128 stands for zero in the data rows.
Some points, each followed by its number:
c(111, 128, 128, 135, 145, 94, 117, 130, 156, 139, 140, 165, 143, 107, 109, 94, 144, 99, 132, 118, 155, 157, 159, 112, 142, 114, 110) 0
c(121, 143, 132, 126, 167, 69, 96, 160, 170, 163, 143, 161, 129, 118, 135, 95, 134, 91, 139, 97, 142, 174, 136, 116, 136, 103, 122) 1
c(110, 174, 145, 80, 131, 159, 112, 152, 155, 214, 38, 95, 127, 156, 107, 80, 98, 83, 121, 124, 69, 116, 130, 213, 138, 136, 67) 2
c(133, 135, 153, 83, 113, 139, 135, 140, 130, 109, 111, 153, 138, 163, 181, 61, 139, 115, 160, 112, 169, 134, 128, 163, 130, 137, 121) 3
c(208, 152, 81, 172, 167, 84, 113, 139, 93, 80, 0, 126, 47, 145, 189, 132, 146, 113, 104, 134, 193, 133, 98, 105, 87, 205, 133) 4
c(110, 107, 181, 52, 135, 200, 116, 114, 147, 235, 104, 24, 52, 130, 109, 115, 158, 34, 164, 123, 99, 59, 94, 166, 136, 168, 127) 5
c(123, 123, 119, 111, 141, 99, 105, 171, 154, 165, 157, 170, 173, 116, 133, 88, 130, 98, 122, 80, 158, 139, 157, 111, 154, 96, 107) 6
c(87, 123, 127, 97, 121, 129, 178, 97, 155, 100, 195, 147, 150, 144, 167, 113, 141, 99, 140, 144, 150, 147, 131, 130, 136, 145, 139) 7
c(160, 94, 150, 120, 178, 124, 83, 126, 123, 122, 145, 90, 129, 81, 105, 161, 182, 161, 115, 120, 114, 107, 150, 107, 139, 129, 177) 8
c(105, 119, 131, 139, 144, 88, 134, 129, 121, 150, 150, 168, 151, 127, 139, 86, 146, 123, 115, 128, 119, 181, 171, 111, 149, 98, 121) 9
c(118, 128, 118, 143, 148, 106, 105, 134, 128, 151, 156, 151, 144, 107, 139, 98, 148, 97, 101, 118, 142, 150, 173, 132, 173, 83, 140) 10
c(149, 198, 112, 98, 43, 162, 162, 106, 128, 97, 164, 172, 104, 136, 179, 128, 112, 139, 162, 117, 123, 130, 103, 95, 97, 169, 175) 11
c(172, 104, 153, 135, 163, 140, 110, 143, 128, 130, 147, 110, 154, 97, 123, 189, 173, 145, 103, 138, 103, 129, 165, 102, 144, 148, 156) 12
c(113, 132, 126, 136, 135, 84, 132, 133, 136, 146, 148, 179, 151, 124, 154, 91, 146, 111, 141, 128, 132, 168, 161, 116, 161, 115, 132) 13
c(100, 110, 137, 135, 154, 164, 115, 40, 99, 187, 158, 112, 95, 188, 98, 186, 122, 116, 141, 125, 76, 61, 83, 172, 147, 86, 107) 14
Which three points above are nearest to each new point? Their numbers follow each, nearest first.
c(140, 178, 83, 203, 74, 118, 97, 144, 113, 100, 113, 125, 106, 109, 112, 138, 47, 212, 147, 90, 130, 91, 71, 130, 94, 74, 120) 11 0 10
c(103, 171, 131, 99, 136, 154, 163, 125, 223, 94, 143, 142, 171, 91, 185, 158, 162, 128, 111, 135, 131, 112, 151, 146, 140, 151, 127) 7 0 13
c(132, 146, 131, 122, 147, 134, 159, 147, 87, 132, 127, 150, 127, 175, 139, 172, 118, 124, 103, 131, 159, 176, 109, 113, 101, 182, 118) 7 13 3
c(110, 123, 161, 96, 156, 168, 113, 70, 160, 209, 118, 54, 85, 147, 90, 114, 165, 56, 148, 122, 97, 65, 82, 162, 121, 162, 111) 5 14 2
c(136, 124, 105, 189, 57, 144, 107, 118, 65, 107, 169, 111, 118, 117, 75, 102, 68, 178, 135, 139, 169, 127, 110, 158, 119, 103, 76) 0 10 9
c(109, 121, 129, 126, 122, 92, 177, 136, 182, 76, 94, 122, 102, 136, 169, 160, 141, 114, 140, 122, 132, 105, 109, 109, 119, 121, 159) 7 3 0
c(146, 117, 139, 124, 119, 128, 149, 160, 102, 85, 125, 111, 177, 169, 138, 114, 97, 172, 124, 105, 117, 161, 140, 130, 134, 146, 142) 3 9 13
c(149, 99, 147, 130, 132, 151, 127, 156, 94, 119, 111, 118, 143, 166, 135, 98, 100, 145, 126, 106, 143, 160, 125, 135, 97, 149, 103) 3 9 0
c(101, 165, 141, 73, 118, 151, 175, 52, 172, 167, 169, 151, 62, 143, 97, 146, 117, 19, 156, 162, 87, 55, 35, 180, 155, 124, 112) 14 5 7
